In the rows, zero is written as 128.
M: rows in several groups, each row roughly a mix of its group's directions:
M (101 x 10):
[[ 86 122  82 121 102 153 135 147 148 125]
 [148 151 169 135 121 150 161 169 141 121]
 [115 126 147 129  94 131 188 115 124 104]
 [103 117 128 119 128 143 118 126 183  84]
 [127 172  91 146  88 130 130 143 108 114]
 [142  75 122 134 113 143  99 167 139 119]
 [156 103 158 128 167 106  99 147 115 146]
 [161  88 133 124 132  91 144 110 135  92]
 [136 109  77 125 104  91 122 157 136 116]
 [ 96 151 115 143 133 171 123  99  92 140]
 [102 115  85  97 132 128 136 111 149  87]
 [142 167 145 117 100 159 168 114 149 136]
 [117 132 115 177 156 151 127 137  94 157]
 [124 150 122 181 106 143 133  90 153 129]
 [183 152 112 115 128 100 140 156 113 140]
 [126  97 126 147 133 134  75 151 153 102]
 [ 78 133 147 123 121 163 155 113 127  97]
 [105 155 117 178 150 143 149 116 152 109]
 [109 129 118 124  98 150 175 115 110  88]
 [ 94 118 152 150 118 164 121  93 162 130]
 [ 83 121 153 133 141 112 114 177 112 140]
 [117 149  89 152 131 164 115  95 133 158]
 [144 106 110 174  93 144 103 146 143 111]
 [116 157 167 138 122 169 140  90 140 135]
 [165 146 177 105  98 151 135 128 124 131]
 [ 67 142 139 113 138 157 143 108 144 132]
 [125 112 118 134 124 122 106 139 192 159]
 [102 136 113 144 107 155 158 101 173 134]
 [ 95 163 163 113 153 150 142 152 148 118]
 [142 181 153 121 128 172 121 147 137 135]
 [148  95  96 159 123 105 118 115  91 107]
 [118 173 135 153  96  90 129 156 125 137]
 [124 142  81 126  94 147 141 121 139 170]
 [143  98  96 164 110 113 134 147 144  89]
 [ 96 129 134 154 153 147 123 157  77 133]
 [132 108 156 124 103 110 182 130 101 111]
 [130 134 113 139  96 147 149 104 181 150]
 [160 136 159 101 142 129 126 144  85  96]
 [139 147 151 163  99 143 158 126  99  95]
 [116 124 141  97 133  97 109 178 130 159]
 [174 110 143 119 128 105 148 171 138 105]
 [167 151 150 110 129 142 133  85  99 110]
 [167 153 141 113 130 132 112 167 169 134]
 [ 99 166 146 141 148 166 102 114 108 143]
 [103 110 144 111  94 156 148 109 102  93]
 [160 116 128 157  88 141 147 103 109  96]
 [123 167 113 111 150  99 155  89 119 147]
 [116 111  99 175 131 156 163 129 104 132]
 [109 141 160 106 107 142 137 128 177  97]
 [128  80 126 130 109 122 101 173 152 122]
 [104 117 105 134 155 109  86 162 119 156]
 [108 143  71 107 101 115 147 131 131 104]
 [144 106 149 159 115 120 184 143 147 120]
 [ 76 132 116 134 157 131 143 122  97  95]
 [121 131 167  99 104  84 134  98 118 141]
 [155 122 157 180 132 162 111 110 123 126]
 [110 141 180 119 165 134  94 139 129 140]
 [114 146 128 125 172 114 102 138 154 172]
 [143 107 133  92  94  83 149 108 126 118]
 [147 145 196 128 126 114 149 134 116 130]
 [104 151  95 106 132 115  90 151 148 158]
 [163 113  85 146 118 140 159 163 132 132]
 [155 120 106 144 105 125 175 133  96 156]
 [111 145 135  93 102 142 131  75 133 104]
 [117 108 100  78  99 121 140 110  99 142]
 [100 166 133 126  83 127 147 160 114 110]
 [136 106  72 117 120 106 116 162 131 148]
 [111 125 165  81 153 123 139 149 103 108]
 [156 142 137 142  98 126 138 165  91 162]
 [ 98  82  97 110 111 120 119 101 102 129]
 [120 137  73 103 132  93 145 107 141 141]
 [135 128  72  89 121 130 133 147 100 117]
 [149  95 110 102 161  83 123 135 128 147]
 [ 67 104 118 115 113  96 118 126 129 138]
 [149 153 101 120  87 156 158 144 144 149]
 [115 128 165 118 159  74 145 114 140 128]
 [157  97  98 112 144 127 141 119 102  84]
 [150 114 184 143 142 145 150 117 102 111]
 [144 153 140  92  90 139 145 147 167 120]
 [ 92 103 143 140 110 157 121  77 125 122]
 [156  89 148 117 123 108  83 156 118 127]
 [107 109  96 131 111 118 124 124 190 131]
 [ 87 149 127  85 127 146 148 109 135 159]
 [181 151 168 130 133 129 115 126  97 133]
 [115  90 152 144 110 147 107  88 104 110]
 [169 103 115 145 136  90 112 155 107 108]
 [187 137 124 162 123 112 132 154 130 108]
 [121 129 143 109 163 155  98 119 138 177]
 [150 143 177 164 162 149 134 135 122 119]
 [114 125 154 126 168 134  92 103 106  93]
 [152 115  88 148  78 144 148 139 120 129]
 [107 152 189 138 143 128 102 140 135 141]
 [ 91 113 106  95 113 132 129 112 159 167]
 [ 73 157 125 117 158 140 150 142 150 127]
 [119 165 111 140 101 184 121 124 114 124]
 [174 112 145 137 139 104  82 142 118 144]
 [107 146  87 113 138 158  97 111 153 151]
 [123 108 153 157 116 158  93 154 139  94]
 [182 135 143 155 143 107 105 159 129 123]
 [103 120  93 120 129 100  95 138 109 171]
 [ 98  96 121 132 119 127 141 128 176  88]]

one row of each group, then the others: which group is each in?
[155 144 146 128  92 153 142 112 171 152] | R
[109 154 123 140 100 143  98 154 148 171] | A
[134 134 156 144 119 137 150  73 161 114] | U

[157 155 133 138 143 174 126 170 145 119] | U
[144 106 124 112 130 106 112 124  63 118] | R
[ 80 120 141 102 106 161 147  97 123 122] | R
[169 125 126 184 135 116 116 143 141 106] | R
[105  94  93 111 136 135 118 110 170 103] | A
[130 145 175 102 113 112 138  86 103 128] | U
[130 175 147 157 155 142 149 149 152 110] | R
[147 121 146 152 101 149 138  85  95 105] | R
[131 109 132 130 130  57 143 137 145 125] | A
